One vector is turned by the same rotation once a step. Each row is the vector after some number of steps, and that number follows the row.
The counts run from 0 to 381.
[ 85 162 201 117 131 144 126 120 152 117 163 132 144 146 167  92 101 134
 161  82 136 158 182 152 138 143 128 159 120 129 112 114 104 113 120 137
 112  78  70 142 110 175 148 157 105 152 117 108 109 119 110 116  99 141
 104  77 131  90 165 118 123 101 127] | 358
[ 94 171 159 115 118 159 112  72 135 161 150  91 115 144 171 106 107 126
 144 139 170 139 178 148 156 137 107 142 133  86  96 156 108 135 129 106
 100 114  69 178  98 162 150 143 138 152 142 127  95 129 117 136  87 136
 123 108 133 100 110  88 128  93 112] | 132
[102 148 149 138 164 129 115 108 146 156 167 119 100 123 177 138 117 149
 161 166 171 155 130 158 158 126  89 151  98 111 118 144 118 117 179 102
 101 149  99 159 125 134 148 144 114 187 138 119 128 137 102 162 114 157
 133 134 148 120  95  75 104  76 121] | 314
[ 80 143 195 142 152 137  98 115 151 167 148 117  62  84 170 130 120 107
 157 146 169 130 147 144 132 127  75 126 129 111 100 142 118 137 146 117
 101 118  97 175  96 132 166 146 133 161 139 105 118 107 124 171 133 155
 131 120  89 118 154  83  92  95 133] | 257
[125 146 193 165 132 147 115 119 127 139 147 157 103  79 170 164  93 116
 143 131 133 148 176 128 112 147  65 150 165 131  94  98 111 140 128 118
 128 153 105 172 120 128 162 117 117 180 167 102 131 108 122 127 139 152
  93 128 128 111 137 127  67  96 162] | 170
[129 150 165 157 128 154 123  80  92 132 159 132 138 135 188 172 135 130
 137 145 124 166 168 158 146 173 115 176 146 113 124 119 124 125 159 101
 125 151 109 158 147 154 106 129 106 165 185 140 134 116 151 121 117 161
  83 129 181 107 113 149 103 106 125] | 58
[ 89 138 197 170 125 134 114 137 153  99 189 134 105 111 178 119 143 138
 134 102 120 128 199 143 131 165  96 137 151 124 109 103 128 132 139 120
 117  90  97 127 122 155 119 110  90 152 155  92 121 124 134 128 152 172
 114 126 123 124 194 142 135 107 139] | 362
[101 148 221 137 153 128 127 119 159 161 162 112  90  94 183 124 107  95
 185 123 142 146 186 139 135 132  79 130 114 111 114 121 128 127 139 128
 106 130 103 153 126 149 165 122 127 159 140 118 110 142 101 137 143 143
 107 106 119 113 168 118 109  91 155] | 20
[126 145 176 157 117 132 114  93 125 145 181 107 106 140 182 149 163 122
 108 133 120 115 202 150 169 166 127 147 131 103 119 122 136 127 122 111
 106 129 112 148 120 174  96 107 100 144 190  96 126 134 117 117 155 164
  98 105 132  95 149 151 118  76 164] | 212
[142 134 179 162 105 142 128  88  97 129 173 120 146 154 195 151 132 132
 116 125 132 161 181 132 155 150 141 169 149 124 124 122 134 129 146 134
 128 141 107 149 124 171 123 127 106 143 182 136 131 110 148  93  99 162
  80  99 160  74 124 150 104  73 144] | 86
[120 136 167 158 119 183  81  95  98 154 165 139 117 111 190 142 121 154
 123 130 171 161 142 115 132 138 134 163 153 132 110 112 120 141 159 132
 111 126  86 170  87 133 155 137 130 167 160 116 123  81 167 136  97 154
  97 125 104 117 132 106  85 113 120] | 226
[ 84 150 185 131 164 114 130 150 120 118 164 158 127 124 178 130 111 127
 170 122 137 181 129 163 144 150  99 178  99 134 129 109 124 110 197 141
 125 123 125 126 135 152 156 157  78 151 133 134 146  88 111 123 107 179
  97 122 169  84 130 121 121  92 118] | 302
[122 119 193 146 130 132 123 115 106 141 183 140 109 107 203 159 119 116
 142 159 139 167 155 157 156 133 123 178 125 130 151 123 136 127 176 124
 131 147 127 174 130 155 141 111 105 161 174 135 140 119 119 114 140 162
 104 134 157 113 117 134  79  70 144] | 88
[136 148 179 165 129 160 122 109 118 122 157 162 133 102 173 161  98 140
 142 141 125 158 167 133 103 165  78 167 173 137 101 105 111 149 151 106
 137 150 101 169 133 129 154 137 110 181 168 116 129  96 149 142 120 151
  87 129 144 116 120 125  76 108 142] | 169
[ 90 153 146 166 145 164  98 116 116 106 158 154 128 102 164 139 111 166
 132 133 162 162 129 134  97 163  74 154 166 144  91  99  96 158 179 121
 119 128 101 137 115 120 161 161  99 170 151 113 121  70 164 144  89 176
 100 137 127 116 133 103 118 120 119] | 41
[ 93 136 198 135 173 120 140 131 160 122 175 160 112 124 173 113  95 140
 168 126 132 178 155 143 129 128  98 164 100 139 122 105 127 110 175 123
 112 137  91 137 125 155 158 143  90 199 127 112 142 137 108 141 121 159
 130 107 155 118 141  87 105  96 132] | 204
[129 144 201 135 160 143 112 108 130 173 142 128 104 106 180 155 104 116
 176 125 152 167 151 121 117 120  88 159 131 138 114 128 127 122 175 136
 111 148 100 156 128 144 175 141 134 183 147 136 121 120 153 159 101 156
  98 106 132 101 125  97  89 111 123] | 47
[135 119 209 159 144 152 134  97  91 121 159 124 106 125 175 150 114 103
 133 130 125 156 169 134 129 146 107 168 163 120 121  98 142 158 188 106
 129 138 114 147 133 157 143 135 124 167 177 156 129  90 190 120 112 164
  99 119 158 109 131 131 104 115 135] | 267
[ 74 159 156 136 132 110 103 130 129 138 169 123  87 128 171 119 131 122
 125 165 143 135 154 177 182 145 113 142 101 104 121 147 107 129 147 112
 117 104 121 162  90 151 123 132  92 128 153 107 132 102  75 128 153 159
 128 125 137  88 132 110 101  41 151] | 217
[105 164 181 143 126 191  74  85  97 161 155 129 109 110 186 148 119 136
 145 134 165 147 137 129 141 137 118 148 144 118 100 129 106 141 140 121
 106 122  88 177 109 137 147 145 139 166 155 123 104 100 148 153 107 152
  97 119 109 115 141  89  98 123  93] | 255
[119 143 196 139 118 179 111  81 106 144 153 138 141 126 190 128  93 129
 141 124 158 171 163 121 129 126 130 177 156 134 129 124 113 134 132 117
 130 125  74 194 100 148 155 139 144 161 164 130 111 114 134 115  89 123
  94 102 145 100 116 112  75  99 127] | 353
[ 74 160 190 129 156 129 114 133 126 126 159 167 146 146 180 109 117 140
 157  97 131 171 141 163 147 148 141 179 110 131 110 114 119 103 164 141
 125  96 102 143 108 170 140 166  81 163 126 119 138 104 116 111  95 161
 101  81 154  84 152 107 103 104 122] | 330
[109 141 176 152 131 122 124 101 115 151 165 135  97 105 180 178 124  99
 149 166 130 144 160 163 162 163  85 148 122 109 128 134 123 124 149 111
 129 159 129 170 146 142 128 113 106 145 181 114 135 118  98 134 168 167
 101 140 148 100 116 139  83  72 162] | 60
[114 164 135 150 116 135 132 110 142  98 153 123 140 116 147 119 106 143
 122 123 136 130 213 130 109 174  77 135 175 131  86 119  87 150 143 112
 132 118  82 147 113 143 152 140 103 149 166  98 113  85 109 124  94 148
 109 121 145  91 119 132 130  87 156] | 166
[104 158 136 175 145 165  88 113 105 121 170 163 133 113 175 155 130 184
 110 137 152 151 136 137 121 165 112 156 163 150  89 113 105 134 163 114
 102 133  94 147 118 121 141 147  93 182 155  93 130  98 157 154 108 185
  93 135 125 123 138 101  91 132 118] | 70
[107 159 151 170 110 172 101  96 137 109 203  79 132 126 190 138 144 171
 113 132 167 141 182 132 145 167 115 131 151 125 113 136 114 142 138 132
  86 111  77 132 121 153 118 119 110 148 160 106  96 116 147 119 109 152
  95 134 120 112 142 139 156  97 106] | 126
[110 141 161 173 132 163  84 105 124 142 178 140  84  94 187 156 138 159
 115 155 163 137 154 131 141 135 108 137 152 127 107 125 129 141 142 103
 108 136  99 176 104 123 129 109 121 194 164  92 122 134 146 153 147 170
 119 148 118 151 138 101  81  89 123] | 100
[ 92 138 153 139 157 125 117 108 133 129 184 120  84 132 171 122 117 142
 131 173 163 155 137 161 161 124 109 149  96 105 116 134 125 140 187 102
 101 116 101 149  93 150 137 131 104 162 142 131 137 120 118 142 113 164
 151 142 155 114 101  75 104  61 108] | 343
[132 130 184 155 133 149 105 125 138 153 161 150  96  73 194 151  99 129
 134 135 154 152 168 110 117 129  90 150 150 142 120 118 123 131 147 136
 119 156 106 163 109 122 169 119 128 179 163  95 134 118 110 134 131 150
 105 125 118 102 133 118  57  69 170] | 199
[101 146 180 159 128 132 112 104  91 146 163 124  74 101 169 168 140 100
 128 170 130 119 161 163 157 171  76 133 143  88 117 134 124 154 157 104
 112 138 134 172 133 145 121 114 114 146 173 125 124 104 133 143 169 178
 101 149 135 110 134 137 109  76 146] | 31
[ 91 158 202 128 178 120 120 136 135 141 152 170 109 114 182 127  98 114
 191 119 131 167 141 161 129 138  82 163 101 129 119 121 124 102 153 122
 115 133 113 159 146 158 154 152  97 182 136 114 141 129 116 139 131 159
 116 110 152 111 151 100  97 101 122] | 175
[ 74 165 176 131 148 121 105 136 139 125 164 104 125 132 172 111 131 120
 166 100 133 148 159 171 145 168  98 138 116 114 112 127 107 124 147 151
  96  90 105 121 121 178 141 146  86 126 123 128 114  94 115 126 106 163
  93  95 123  72 169 140 166 107 119] | 149
[112 147 216 118 130 158 109  95  86 164 137 137 124 125 186 132 112  93
 159  97 139 156 154 141 150 153 124 171 143 116 110 117 113 126 136 137
 127 111 103 173 122 158 154 144 135 138 154 140 112  93 139 119 105 151
  68  82 135  79 161 134  95 115 127] | 144
